In the data rows, the value 128 means zero.
Here are some points, one per row:
[121 103 101 141  83 148 115  86 116 134 135 118 177 170 158  99 134 127 102 126 160 108 124 157 109 144 149 203 131 208 118 170 157 117 146 108  92 109]
[180 210 142 123  84  61  77 145  48 111 123 113 138 167  81 155 155 186  91 133  69 194 159 124 155 105 186 183 173 109 123 104  77 135 145 137 100 153]
[187  49  73 126 154 167  91  67 199  78 113 104 170 129 213 206 134  68 197 118 186  78 158 121  68 135  94  92 116 103  97 199 119  92 184 144 188 154]
[ 96 170 148 122 146 121 125 164 164 116 123 117 118 100 106 130 145 134 127 155  90 121  90 122 167 128 130 129 119 120  91 140 135 124 131 142 181 110]
[ 61 147 214 126 158 114 154 192  94 175  57 112 118 160  88 120 153 109 122 122  78 145  83  88 167  74 115 196 143 114  90  88 132 150  89 157  99  86]
[132 108 120 196 113 121 147 133 131 127 107 143 122  97 156 111 130 121 178 138 101 175 126 126 107  93 150 149  99  74 168 109 108 124 116 174 117 142]
[ 67  80  90 163 111  86 150 118 155 103 136 105 155 107  99 110  87 148 139 131 160 177 124 141 126 143 158  96 145 124 100 144 113 151 200 133 141 138]
[154 184 121 113 128 133 111  90 144 139 117  96 104 125 118 168 141 132 137 139 130  98 132 125 109 153  93 147 100 129 142 122  87 142 134 107 128 122]
[158 150 142 160 131 178  78 124  70 110 145 144 153  57  96  90 134 155 157  93 190 158 183 151  79 110  93 121 183 188 153 176 115 114 177 120 146 162]
[144 117  82 161  90 176 105 113  90 111 187 150  65 104 160 108 146 126  99 117 161 133 176 134  79 168  67 118 172 179 138 141 116 141 173  92  74 123]
[ 82 117 147 159 149  85 194 160  65 134 119 110 156 174  57  78 160 143  91 120  75 144 116 123 209  59 170 154 123 105 102  47 125 162 104 176 179 131]
[ 86 152 184  56 137  75 170 160 151 125 119 119 135 174 158 141 199 122 126 150 108 104  88 129 161 108 172 106  93  97 115  88 182 128  97 134  85  83]
[ 94 108 115 116 116 123  56 169 109 154 155 134  92 137 108 142  98  61 155 139 175  77 130  83 152 116 129 151 155 163 150 114  99 142 135 116 142 126]
[158 125 122 104 170 213 172 142 101 134 128 125 101 163 157 137 110 164 154 167  95 126 121 102 140 118 100 124  72  69 128 119 158  88  90 106 139  85]
[184  55 106 122 128 188  95  78  97 170 194 190 205 150 176 145 117  82 120  83 127 106 162 165 140 140 140 143 160 147 158 169 194 125 146 109 162 151]
[191 134 128 127 148  83 146 160 138 102 146 149 124 155  74  85 133 136 146 166 103 130  53  93 163 142 128 119 112 135 151 126  97 156 145 139  91 150]
[145 179 135 159 149 126 125 117 129 135  92  97 146 128 114 168 132 145  74 135 131 193 124 176 123 139 178 158 100 148 176 128 126 135 112 114 102 104]
[115  98 139 131 114 132 148 120 238 130  98 107 114 145 151 156 145 186 213  75  98 173 127  73 131 143 116 115 129  90 112 134 105 133 114 133  74 133]
[164 103  98 135  91 113 129 146 144 119 172 161 131  89 129 142 121 153 142  58 148 136 155 186 110 134 127 118 140 183  83 167 127 136 106 122  83 165]
[111 126 105 120 194 115 167 136 157 111 105 102 170 188 179 117 164  70 131 148  78 108 141 126 111  69 135 117  34  49  61 112 143 127  92  90  79 157]
[123  79 137  98 150  92 156 146 166 186 145 148 196 139 164 170  61 174 129 150 115 170 113 164 125 117 102 139 132 123 142  91 160  95 144 128  61 164]
[124 105 128 116 133 130 159 137 158 126  87 134 172 155 107 183 102 127 185 136 121 114 146 112 137 114 122 111 128  69 104 142 158 102  90 137 156 140]
[ 76 139 133 100 120 159 149 162 122 108 116 121 116 132  67 158  99 132 172 165 113 109 119 205 187 107 138  79 149 127 150 107  72  62 137 132 132 104]
[111 150 168  99 141 150 119 118 185 134  72 116  77 129  94 133 151 140 131 120 142 107 148  70 150 143 186 115  95 145 132 153 118 134 181 124 134 128]
[129 108 170 186 104 122 109 169 112  76 120 157 123 127 157 119 167 127 140 101 108 166 128  80 127 116 136 120 168 171 173  94 128 159 135 155 132 136]
[191 179 136 151  91 135  48 129  86 131 170 117  99  84 131 105  95 127 103 110 153 152 144  88  99 144  99 164 165 137 137 179 144 120  58 142 114 193]
[ 98 108 143  86 118 129 131 117 142 116  48 126 134 169 213 149 111 171  73  85 108 181  94 129 199 148 117 147 107 157 130 101 124  99 126 159  55 122]
Along one direction, these points spread out more than along any other. For each point below, how far along it does it lie, from 0 to 9? The average falls between 4 and 5, and the first point above lies past it.
[138 157 113 158  83 162  57 113  74 149 208 171 120 119  92  50 167 138 169 137 126  62 159 127  49 118 107  95 123 164 161 167 117 139 162  79 112 145] 7
[ 88 177 155 101 132 108 127 109 134 110 106 148  62 170 154 122 122 154  97 183 126 135 114 154 126 148  89 119 117 146 116 100 113 128  99 135 151 105] 4
[198 128 102 114 146 101  98 151 120 138 182 128 159  90 115  69 148  38 135 121 206 113  91 182  85 136 102 117 141 172 208 183 132  70 142 122  94 126] 7
[113 116 160 119 154 103 139 141 185 137 146 151 163 135 107 150 128  86 113 135 143  88 113 123  71 110 108  70 113  61  99 145 110 126 103 111 162 153] 4
[154  94 144 119 121 195 113 147 174 117 153 124 136 162 174 119 116  90 137 145 143  90 137 146  63 122  87  75 138 165 147 140  98 119 151  90 173 143] 6
[ 71 109  81 157 167 139 168  76 154 105  77  93 182 140 160 144 133 114 123 144  86 119 132 133 130 153 170 160  77  91 107  80 148 164 153  98 114  99] 4
[ 97 121  90 152 153 111 105 126 112 162 162  92  72  94  80 188 119 107 106 114 129 112 138 166 113 113 171 111  86  99 110 104 145 154 185 125 118 117] 5
[126 160  95 151  79 115 153 150  98  72 125 103 138 127 117 134 103 122 108 127 106 120  94  84 147  87 137 116 113 152 165 128 160 119 114 134 189  99] 4
[107  98 111  66 138 108 153 113 138 138 166 127 105 122 136  93 181 137 153 134 140 154 147 136 124 130 157 122 121 147  97  95 145 137 138 146 151 108] 4
[147 106 111  70  94 182 131 118  97 163 131 111  83 106 137 133 106 158 143 119 151  73 103 108 155 122 125 209 146 147 132  79 118  86 138 156 146  95] 5
[199 187 186 154 108 222 129 132 115 158 149 125  93 115 125 111 115 105 126 155 122 109 118  75 102 112  75 125 195 134  97 117 133 134  93  59 141 129] 5
[185  88  80 106  90 157 137 103 108  97 145 128 173 156 145 121 173 111  83 145 152 145 130 119 104 126 185 138 116 143  95 148 135  93 189 130 102 141] 6
[135 119 124 126 115  73 165 146 150 159 164 171 120  94  96 151  62 126 124 132 105  88 154 130 125 161 130  84  80 101 143 132 141  98  78 194 165 119] 4
[135 150 144 122 105 131  27  71  85  89 100 142 105 133  75 121 145 158  92 111  90  97 152 149  99 132 107 122 178 142  80 152 163 134 130 115 122 141] 6
[111 155 113 140 140 139  85  88  97 162 134 144 139 125 141 154  72 126 168  92 188 112 122 126 148 154 117  86 135  74 126  98 109 185  97 120  93 195] 5
[145 152 171 118 147  90 158 162 109  62  49  33 112 175 216 138 212 213   0 168 148 173 157 111 232 140 189 195 155 147 122 122 138 104  82 118 120 135] 3
[143 136  89 141 113  94 135  90 125 117 159 158 114 107  99  80  94 120 139 178 139 132 155 163 121 146 130 136 116 154  96 110 149  75 162 107 152 163] 6
[139 110 158 126 182  73 182 154 123 119 112 132 147 128 139 114  77 127 130 160 175 175 130 111 143 139 110 110 111 119 121 131  84 160 106 137 161 154] 4
[125 139 167 145 121 149  80  98  59 173 167 132  94 150 124 124 103 146 116  67 109 100 117 137 145 129  83  93 160 190 178 108  88 135 132  92 180 114] 5
[145 137 179 152 126 154 137 113  96 119 117 159 128  63 133 128 139 119 109 140 152 109 156 100 117 107  98 223 162 107 141 122 153 158  61 130  93 138] 5
[115 111 110 123 143  93 171 122 153 127 124  89  96 101 109 114 146 145 121 141 140 152  88 122 162 162 104 141  81 130 134 121 122 152 123 190 149 113] 4
[ 79 105  94 110 176 119 159 190 189 136 114 110 145 116  69 120  96  83  58 155  86 107  92 136 138 142 150  92 193 103 101 162 148 137  82 135 167  68] 3
[132 109 141 134 181 148 159 112 134 143 107 118 149  92 207  86 109 140 185  93 129 122 157 177 115 176  94  58 112  97 166 207 150 157 160  99 112  61] 6
[ 97 149 111 124 127  90 167 124 154 194 129 153  90 112 117  76 135 132 149 103 160 173 153  80 145 157 124 115 146 125 134 126 117 151 176 153 114 125] 4
[ 57 152 108 135 124 142 140 134 176 130 111 135 100  77  99 187 143 109 141 111 121 130  90 145  65 142 154 122  91 100 169 143 156 145 109 151 171 113] 4
[119 136 121 126  70 112  84  98 112 114 119 193 148 122 108 131 117 114 127  94  87 110 125 147 127 110 148 138 134 109 118  98  91 130 108 128 144 113] 5
